One turn moves each row of this set onto another row. After a few examples, where does it send each row asked below?
k_66: [-26.0  -5.3  27.2 -10.3  13.2   0.0  13.2 -17.4  10.9  -4.8  -9.0  -7.6
  -7.7  11.5  22.1  -1.8]
k_204: [-29.2 -18.1  -7.9 -22.6  -9.6 -27.6   8.9  15.5  19.1  22.9 -12.4 -14.4
  -6.5  -3.0 -18.5 -16.0]
k_213: [  0.4 -25.0   9.1  17.6 -18.8 -10.6 -16.9   1.1   6.8  13.3 -24.4   5.5
  -0.5  14.8 -26.0 -20.8]
k_551: [ 18.6  -2.6  -4.5 -15.1   3.2 -10.5   3.9   2.5 -12.4 -26.3 -21.8   7.3
 -26.1  -0.4 -31.5 -17.3]
k_662: [-21.3 -38.8  15.4 -18.9   4.5 -21.4  26.6   5.4  26.8   2.2 -12.7  -8.4
  -4.6   3.8  -6.9 -25.4]
k_83: [-31.0 -24.2   9.2 -18.3   6.3   5.3   5.1 -20.4  27.2  -9.1 -11.2 -17.8
  -5.2  15.5  17.3   0.1]
k_967: [ 23.3  -9.6 -10.2  17.6   9.6  15.5  -5.6  -2.0   3.8   4.7 -47.7   3.3
 -16.3   8.7   6.8  15.6]
k_863: [-15.4  -1.2   6.8  12.7  13.0  20.9  15.6 -27.3   9.1  -0.1  -2.8 -22.3
  -0.5  12.7  14.9  -0.8]
k_903: [ -0.2 -20.6   2.1  24.3 -28.3 -14.2 -18.7  -6.5  16.6  17.8 -29.9  -7.0
  -3.7   6.8 -24.3 -17.2]
k_798: [-21.5 -12.0 -37.7  -0.4 -19.1  -2.8   9.0  -4.1   6.4  14.6 -28.8 -23.8
 -17.4  21.1  -9.7  12.5]
k_856: [-13.3  -7.5 -35.6   1.8 -11.4  -1.7   2.3   0.9   2.0  22.2 -28.2 -28.8
 -25.1  18.6  -4.8   2.2]
k_993: [ -0.9 -42.5 -24.0  -5.8 -17.6 -28.6  29.2   2.4   5.0  -5.7 -21.9   9.1
   5.4  -7.7  -5.3 -12.0]
k_761: [ 23.8  -8.1  -9.0 -24.2  20.7   4.0   2.4 -19.6  12.3 -25.5 -15.9  15.1
 -11.9  -4.6 -11.0 -21.4]
k_28: [ -5.8 -20.0 -17.1 -13.1  -7.2 -19.0  33.1  -7.9   3.2 -32.0 -31.0  16.5
  -4.1  -3.1  -7.3 -24.0]
k_945: [ 12.2  10.0  -7.5 -27.8   8.5 -18.2  -4.2 -10.6  11.0 -28.0 -15.6  18.4
  -9.6   0.0 -16.9 -19.7]
k_375: [  3.7   8.4  -5.6 -12.7  14.7 -13.8   2.1 -39.5  17.5 -14.4   3.8   1.2
   0.8   1.3   3.9  14.7]
k_132: [-28.2  -6.9  13.1 -12.5  -7.7 -13.1  13.6  19.2  36.0  10.6 -29.6 -11.8
  -5.3   6.9   7.3  -9.3]
k_311: [-27.5 -14.7   8.5 -23.6  -4.7 -25.5  36.6   0.3  30.1   4.4 -27.6   2.4
  -7.4  -3.6   7.8 -14.9]
k_480: [  6.4 -35.7 -13.5  14.3   1.6 -26.7  16.8 -11.4  -2.2 -14.3 -40.1   0.5
  -2.1 -10.3 -23.7   2.8]
k_32: [ 20.1   5.0   7.1  -6.2  11.5  10.0 -10.0   3.2  -2.0 -10.6 -15.3  11.9
 -16.1 -25.5 -18.6 -16.6]
k_787: [  7.6  10.2  -5.3 -21.4  10.5   5.0   9.7 -30.5  35.6 -15.4   5.3 -17.0
  -9.1   3.8   2.3   2.5]
k_643: [ 15.0  15.1 -11.6 -19.9   5.2  -4.2  -9.7 -40.9  26.3   5.0 -13.9   7.3
  -4.1  -9.9  -9.7  10.8]
k_713: [-14.1 -11.5  12.3   8.7 -20.1   8.1  -2.4 -13.0  12.0  -8.6 -16.2 -28.8
  -7.6  16.6  23.3 -16.0]
k_222: [-10.0 -11.1 -23.5  16.5   3.3   0.6   2.4  11.0  -3.4  19.2  -5.7  -0.8
  -6.8 -23.6 -28.9   2.8]
k_307: [ -1.6 -33.4 -10.6 -17.0   4.3 -16.2  27.4  -3.1  17.6 -28.8 -29.8   8.0
 -11.8 -18.3 -26.7  -4.7]
k_723: [ 23.8  -4.6 -12.6  21.7  13.8   4.3  -7.0   7.8  13.9  12.2 -46.7  -5.2
 -12.8   3.4  -1.0   9.9]
k_126: [ -0.6  -5.4 -18.9   9.3   1.7  -1.3  10.1  12.7   4.7  14.5  -3.0   0.8
  -8.8 -25.3 -37.4  14.2]
k_934: [ 13.7   6.6  -3.8   1.8 -29.5  16.6   5.1   2.0  19.6  25.1   1.9 -10.9
 -15.4  -7.0   6.9 -15.3]
k_817: [ 13.6  14.5 -29.5  -7.1  12.6   2.2  11.1 -24.5  28.4  10.2 -17.4 -14.3
  -5.8  -4.6  11.1  15.2]
k_829: [ 14.5  -1.3 -10.3  10.2 -30.1  15.1  -1.4   1.5  14.8  19.1  -1.7  -9.0
 -15.7 -20.7  10.7  -7.2]

k_32 moves to k_480
k_662 moves to k_83
k_66 moves to k_375
Now find these:
k_222 moves to k_903
k_934 moves to k_967
k_993 moves to k_132

